Each row has a name. Each question is about the rows just above it.

[ 99 120 126 161  81 136 179]  Gib
[ 99 120 139 161  81 131 167]  puson
[ 99 120 139 161  81 136 179]  gane
[ 99 120 126 161  80 141 170]  setuz
[ 99 120 139 161  81 131 178]  Kek
The row named gane:
[ 99 120 139 161  81 136 179]
Go on from [ 99 120 126 161  81] to the end of its row.
[136 179]
Go on from [126 161  81] to the end of its row.
[136 179]

[118 134 123 105 128 155 119 134 140] -> Fep
[152 119  91  72 143 118  90 130 163] -> solip
[118 134 123 105 136  82 106 127 145] -> ren
[118 134 123 105 128 155 114 134 140] -> Seso
[119 146 172  88 118 109 123 138 140] -> zuvi
[139 119 119  81 157 169  82 138 170] -> Gado
The row named Gado:
[139 119 119  81 157 169  82 138 170]
The row named ren:
[118 134 123 105 136  82 106 127 145]
The row named solip:
[152 119  91  72 143 118  90 130 163]
After [ 82 106 127], its row goes on with
[145]

[135 120 180 128 162 147]  noge
[122 116 123 110 117 124]  vik
[105 161 140 154 145 127]  Reb
[117 124 119 109 129 159]  gage
[163  99 119 108 129 159]  binug
[118 121 146 122 134 131]  nuz
[122 116 123 111 117 142]  piv
[118 121 146 122 134 157]  gug
The row named Reb:
[105 161 140 154 145 127]
Go on from [122 116 123 111 117] to the end of its row.
[142]
After [163  99], its row goes on with
[119 108 129 159]

[142 112 132 115 125 110  94  83 141 124 106]  fepi
[150 101 161 109 115 102 110 115 169 154 145]  pelu
[109 117 118 144 140 150 139 130  89 100 105]  keten
[136 118 118 125 122 116 157 129 114 107 108]  ganad
[142 112 132 115 139 110  94  83 141 124 106]  novo
The row named ganad:
[136 118 118 125 122 116 157 129 114 107 108]
Go on from [150 139] to the end of its row.
[130  89 100 105]
Go on from [132 115 139 110] to the end of its row.
[ 94  83 141 124 106]
The rest of the row after [118 118]:
[125 122 116 157 129 114 107 108]

[144 117 130 160 104 131  89 153 135 141 146 125 114 151 164 118 135  89
 130 116 148 154 127 118  86  99 131 180  88  86 100 119 112 108 118 175
 126  83 139  74 161 116 113 104 116  98 109 111 153 127 163 102 149 106] -> sib
[144 119 130 161 108 130  91 146 139 139 145 125 113 149 169 126 134  88
 133 116 149 157 126 116  86  98 144 180  87  87 101 118 118 112 118 183
 125  84 135  75 161 116 107 103 119 102 111 109 150 131 163 100 148 109] -> Zar
[100 115 128 132 144 126 171  82 106  73 112 129 145 121 147 113 115 145
 118 170 144 120 127 116 167 145 141  91 142 154 132 143 125 151 137 128
 149 175  85  75 162 116 137 136 118 156 139 138 117 125  76 137  89 158] -> Sudim
After [ 75 162 116], its row goes on with
[137 136 118 156 139 138 117 125  76 137  89 158]
The row named Zar:
[144 119 130 161 108 130  91 146 139 139 145 125 113 149 169 126 134  88
 133 116 149 157 126 116  86  98 144 180  87  87 101 118 118 112 118 183
 125  84 135  75 161 116 107 103 119 102 111 109 150 131 163 100 148 109]
After [ 75 161 116], its row goes on with
[107 103 119 102 111 109 150 131 163 100 148 109]
After [126 116], its row goes on with
[ 86  98 144 180  87  87 101 118 118 112 118 183 125  84 135  75 161 116
 107 103 119 102 111 109 150 131 163 100 148 109]
After [126 171  82], its row goes on with
[106  73 112 129 145 121 147 113 115 145 118 170 144 120 127 116 167 145
 141  91 142 154 132 143 125 151 137 128 149 175  85  75 162 116 137 136
 118 156 139 138 117 125  76 137  89 158]

[113 134 103 150 118 128 111 119 133 100 124 123 171 120 148 110 113 144
 115 108 131 131 132 103 125 112 119 118 124 122 128 123 127 132 105 154
 106 132 128 157 116 125] : logi
[129 125  95 113 137 152 140 130 158 120 147 119 132 145 128 125 111 139
 131 117 124 105 117 131 119  99 134 108 147 143 140 107 132 141 148 106
 108 135 137  98 139 125] : kage
[128 130  88 117 137 160 136 132 157 123 155 116 130 132 131 123 107 140
 124 127 129 117 116 137 111 111 122 110 153 140 146 117 128 136 153 106
 107 141 139 103 130 119] : Vikul
[113 134 103 150 133 128 111 119 133 100 124 123 171 120 148 110 113 144
 115 108 131 131 132 103 125 112 119 118 124 122 128 123 127 132 105 154
 106 132 128 157 116 125] : Panad
[128 131  87 117 137 160 134 131 155 123 155 115 130 131 133 123 107 140
 125 128 130 119 116 138 111 113 121 110 154 139 146 118 127 136 153 107
 107 142 139 104 129 119] : gumil
[128 131  87 117 137 160 134 131 155 123 155 115 130 131 133 123 107 140
 125 128 130 113 116 135 114 107 127 109 152 141 144 113 130 139 152 105
 108 139 139 100 135 121] : fakob
[115 139  90 146 123 147 112 125 135 110 141 117 158 106 149 112 106 144
 109 126 136 143 127 120 112 128 105 119 141 123 140 134 121 128 123 142
 106 142 134 149 108 115] : Zam
The row named Vikul:
[128 130  88 117 137 160 136 132 157 123 155 116 130 132 131 123 107 140
 124 127 129 117 116 137 111 111 122 110 153 140 146 117 128 136 153 106
 107 141 139 103 130 119]
The row named kage:
[129 125  95 113 137 152 140 130 158 120 147 119 132 145 128 125 111 139
 131 117 124 105 117 131 119  99 134 108 147 143 140 107 132 141 148 106
 108 135 137  98 139 125]
The row named logi:
[113 134 103 150 118 128 111 119 133 100 124 123 171 120 148 110 113 144
 115 108 131 131 132 103 125 112 119 118 124 122 128 123 127 132 105 154
 106 132 128 157 116 125]

[129 134 136 154 121 178 141] : miga
[130 135 135 154 121 178 140] : viko
[130 135 136 154 120 178 140] : Faf
[129 134 137 156 123 180 139] : bebas
[130 135 136 154 121 178 140] : gal
The row named bebas:
[129 134 137 156 123 180 139]
The row named gal:
[130 135 136 154 121 178 140]
The rest of the row after [137 156]:
[123 180 139]
After [135 136 154 121 178], its row goes on with
[140]
The row named miga:
[129 134 136 154 121 178 141]
The rest of the row after [135 135 154 121 178]:
[140]

[170 102 122 165] : Korop
[170 104 122 165] : Duful
[170 103 122 128] : misu
The row named Duful:
[170 104 122 165]
After [170 103], its row goes on with
[122 128]
Go on from [170 102] to the end of its row.
[122 165]
The row named Korop:
[170 102 122 165]
The rest of the row after [170 102 122]:
[165]
The row named misu:
[170 103 122 128]
The rest of the row after [104 122]:
[165]

[140 104 166 130 100 121 136  92 142  89  99 164 152 118 142 114 158 120
 165  88] = pirev
[171 147 154 105  90 125 142  91 125 136 167  81 154  91  87 130  88 114
 175 171] = Vaba
[101 149 154 159 152 129 150  84 115 145 131  97 140 172 129 167 117 115
 100 100] = Pab
[153 114 120  97 169 111 157 126 167 161 127 146  96 120 109  81 106  91
  84 109] = zatu
[108 150  96 166 112 138 157 121  87 129 123 158  89 126 167 168 172 174
 168 166] = Vom
[155 126  94 144 163  89 156 147 138  87  82 117 114 167 127 167  91 116
 144 129] = tupeg
[119 145 127 120 167  99  92 150  99 169 125 159 169 105  99 120  81  83
 168 113] = nudiv
[167 150 101 128 126 158 138 121 123 155 134 125 166 128 154 137 171 174
 168 100] = Bonal
[145 126  94 144 162  89 150 168 110 141 149 123 160 125 141 123  81 142
 149 138] = deziz
[167 118 133 118  94 122 163 166  86 145 134 142  83 144 158 168 111  96
 109 108] = deka
The rest of the row after [ 94 144 163  89]:
[156 147 138  87  82 117 114 167 127 167  91 116 144 129]
Go on from [171 174 168] to the end of its row.
[100]
Go on from [105  90] to the end of its row.
[125 142  91 125 136 167  81 154  91  87 130  88 114 175 171]
After [156 147], its row goes on with
[138  87  82 117 114 167 127 167  91 116 144 129]

[113 127 119 127 133 152] -> sadad
[141 127 145 107 106 145] -> Fiz
[108 127 106 138 160 143] -> vonu
[117 127 115 139 151 127] -> kunim
[131 127 132 122 114 138] -> mekel
[143 127 146 112 100 138] -> rivab
[151 127 156 101  87 147] -> zoga
[114 127 119 131 140 142] -> Fama
[162 127 144 127 107  87] -> lilet
[124 127 136 116 122 144] -> rok
[127 127 138 109 112 163] -> fos
[119 127 118 141 151 122] -> Seb
The rest of the row after [136 116 122]:
[144]
The row named sadad:
[113 127 119 127 133 152]
The row named rivab:
[143 127 146 112 100 138]
The row named Fama:
[114 127 119 131 140 142]

[123 109 129 141]  Rak
[123 154 102 111]  Buzep
[144 109 130 141]  letu
[126 154 102 111]  zonus
The row named zonus:
[126 154 102 111]
Whose row is [123 154 102 111]?
Buzep
The rest of the row after [123 154]:
[102 111]
After [109 130], its row goes on with
[141]
The row named Rak:
[123 109 129 141]
The rest of the row after [109 129]:
[141]

[124  91 126 147  94  95 116 106 157  82  93 104] -> peka
[162 119 107 138 168 132 134 163 163 161 164 103] -> Sefer
[127 121 168 147 151 111 143 109 141 141 165 103] -> bof
[136 153 179 166 128 156 124 163 125 136 139 157] -> Norif
Go on from [121 168] to the end of its row.
[147 151 111 143 109 141 141 165 103]
The row named peka:
[124  91 126 147  94  95 116 106 157  82  93 104]
The row named Norif:
[136 153 179 166 128 156 124 163 125 136 139 157]
The row named Sefer:
[162 119 107 138 168 132 134 163 163 161 164 103]
The rest of the row after [168 147]:
[151 111 143 109 141 141 165 103]

[ 75 183 117 118 152] : pido
[155  83 129 112  70] : rosul
[142 174 117 119 138] : Napal
The rest of the row after [ 83 129 112]:
[70]
The row named rosul:
[155  83 129 112  70]
The row named Napal:
[142 174 117 119 138]
The rest of the row after [117 119]:
[138]

[147 164 139 119 128 110 164 144 146 159 144 154 139 150 138 132 142 155
 132 143 136 138 116 123 169 112 141 177 152 124 148 117]  muli
[130 159 149 129 123 116 163 131 143 158 143 131 135 147 137 118 135 143
 125 123 130 140 118 115 169 112 142 177 148 139 140 139]  gimek
[138 166 145 126 134 101 153 127 144 166 140 140 136 138 127 120 140 152
 132 124 133 140 119 121 151 111 141 151 149 126 141 137]  peze
The row named peze:
[138 166 145 126 134 101 153 127 144 166 140 140 136 138 127 120 140 152
 132 124 133 140 119 121 151 111 141 151 149 126 141 137]
After [112 141], its row goes on with
[177 152 124 148 117]
After [169 112 141 177], its row goes on with
[152 124 148 117]

[136 121 118 117 108 120 134 138 140 142 130 122 113 112 115 131 141 144
 140 133 115 112 109 118 129 149 133 113 102 106 112 115 120] : riv
[126 111 102 106 120 140 154 152 143 123 107 100 109 126 146 154 150 137
 116 142 131 113 111 117 124 137 142 140 133 124 113 114 117] : gil
[146 137 127 118 109 113 123 136 142 145 136 134 115 109 113 125 137 143
 144 137 120 117 111 117 124 137 142 140  99 124  96 114 117] : runi
[135 137 137 141 149 146 143 147 136 127 119 120 111 107 109 113 116 120
 130 133 135 149 147 149 141 145 133 129 121 116 114 113 109] : fomud
[153 139 129 112  86 102 128 140 156 159 138 113  97  97 111 140 158 160
 142 120  94  89 103 130 155 155 151 125 108  97  98 125 149] : nuta
[126 111 102 106 120 140 154 152 143 123 107 100 109 126 146 154 150 137
 116 103 103 111 132 147 155 149 133 113 103 106 118 136 151] : Teru
[128 118 114 111 107 122 136 139 146 146 136 120 112 109 112 122 135 145
 145 142 131 114 109 107 116 121 139 145 150 144 130 118 112] : Faru
[146 137 127 118 109 113 123 136 142 145 136 134 115 109 113 125 137 143
 144 137 120 117 111 117 108 112 124 129 142 152 151 156 153] : lal
The row named nuta:
[153 139 129 112  86 102 128 140 156 159 138 113  97  97 111 140 158 160
 142 120  94  89 103 130 155 155 151 125 108  97  98 125 149]
Go on from [142 131 114] to the end of its row.
[109 107 116 121 139 145 150 144 130 118 112]
The row named riv:
[136 121 118 117 108 120 134 138 140 142 130 122 113 112 115 131 141 144
 140 133 115 112 109 118 129 149 133 113 102 106 112 115 120]
The rest of the row after [149 133 113 103 106]:
[118 136 151]

[105  79  93 137 147  87 174] = gemat
[ 94  93 127 158 137 108 140] = fimu
[149 117 139 117 150 122 121] = pofis
[179  80 166 149 115 162  96] = kep
[161 132 126 168 112 152 128] = runib
[167 121 148 180 113 124  80] = ritom
[134  78 103 166 114 134 121] = zupeb
[127 131 125 168 115 113 125] = rogam
[101  87 126 168 111 115 166] = Bak
The row named zupeb:
[134  78 103 166 114 134 121]
The row named kep:
[179  80 166 149 115 162  96]
The row named pofis:
[149 117 139 117 150 122 121]
Go on from [ 78 103 166 114 134] to the end of its row.
[121]
After [126 168 111], its row goes on with
[115 166]

[143 151 164 142 152 152 137 161 174 141 148 140 150 145 149 144 146 146
 151 139 139 153 148 145 153 166 150 141 144 140 139 169 152 147 144 151
 141 154 160 156 143 139 144 139 144 144 150 153 143 145 148 137 141] : gez
[155 139 144 146 144 152 140 139 173 147 148 150 140 174 147 150 142 141
 147 146 139 141 145 149 142 147 145 153 142 141 152 142 149 144 140 142
 139 147 142 140 144 150 141 137 153 161 142 141 142 148 147 144 137] : zogoz
[155 139 144 146 144 152 140 139 173 147 148 150 140 174 147 150 142 141
 147 146 139 141 145 149 142 147 145 153 142 141 152 142 149 144 141 142
 139 147 142 140 144 150 141 134 153 161 142 141 142 145 149 144 137] : Faz
The row named zogoz:
[155 139 144 146 144 152 140 139 173 147 148 150 140 174 147 150 142 141
 147 146 139 141 145 149 142 147 145 153 142 141 152 142 149 144 140 142
 139 147 142 140 144 150 141 137 153 161 142 141 142 148 147 144 137]
Go on from [149 144 140 142 139] to the end of its row.
[147 142 140 144 150 141 137 153 161 142 141 142 148 147 144 137]
The row named gez:
[143 151 164 142 152 152 137 161 174 141 148 140 150 145 149 144 146 146
 151 139 139 153 148 145 153 166 150 141 144 140 139 169 152 147 144 151
 141 154 160 156 143 139 144 139 144 144 150 153 143 145 148 137 141]
Go on from [145 148] to the end of its row.
[137 141]

[130 152 119 152 142 114 102 132 151] : dilev
[158 111 128 122 139 138 141 147 128] : dano
[158 111 128 122 139 138 141 185 143] : lovi
[ 99 129 135 111 142 115 102 132 134] : runub
[ 99 129 135 111 154 114 102 132 151] : vinuz
Go on from [142 114 102 132] to the end of its row.
[151]
The row named runub:
[ 99 129 135 111 142 115 102 132 134]

[140 134 136 122 143 106 126 175 132 130 128] -> gako
[126 147 126 112 106 106 126 139 120 138 127] -> Pezam
[124 137 130 111 117 123 125 140 120 134 121] -> liti
[133 103 125 133 107 106 126 174 132 130 128] -> buz
After [174 132 130], its row goes on with
[128]
The rest of the row after [140 120]:
[134 121]
The rest of the row after [107 106 126]:
[174 132 130 128]
Go on from [120 138] to the end of its row.
[127]
After [106 126 174 132 130], its row goes on with
[128]

[110 108 125 106 106 148 133 120 127] : gara
[126 153 113 137 155 117 121 127  89] : Noz
[110 108 125 126 121 148 113 120 127] : vesib
[117 109 139 143 107 135 118 148 103] : pum
[114 123 127 126 122 132 115 148  80] : zufe
[136 114 143 150 114 130 131 142 154] : Nati
[137 104 150 142 102 133 131 135 166] : par
[129 129 129 128 129 126 125 110 131] : zizet
[150 158 129 128 129 126 125 137 119] : lib
[108 139 108 110 139 135 118 149  77] : Gega
[150 157 123 129 161 107 134 114 148] : Bug
The rest of the row after [121 148 113]:
[120 127]
After [150 157], its row goes on with
[123 129 161 107 134 114 148]
The rest of the row after [135 118 148]:
[103]
The rest of the row after [126 122]:
[132 115 148  80]
After [155 117 121], its row goes on with
[127  89]
The row named vesib:
[110 108 125 126 121 148 113 120 127]

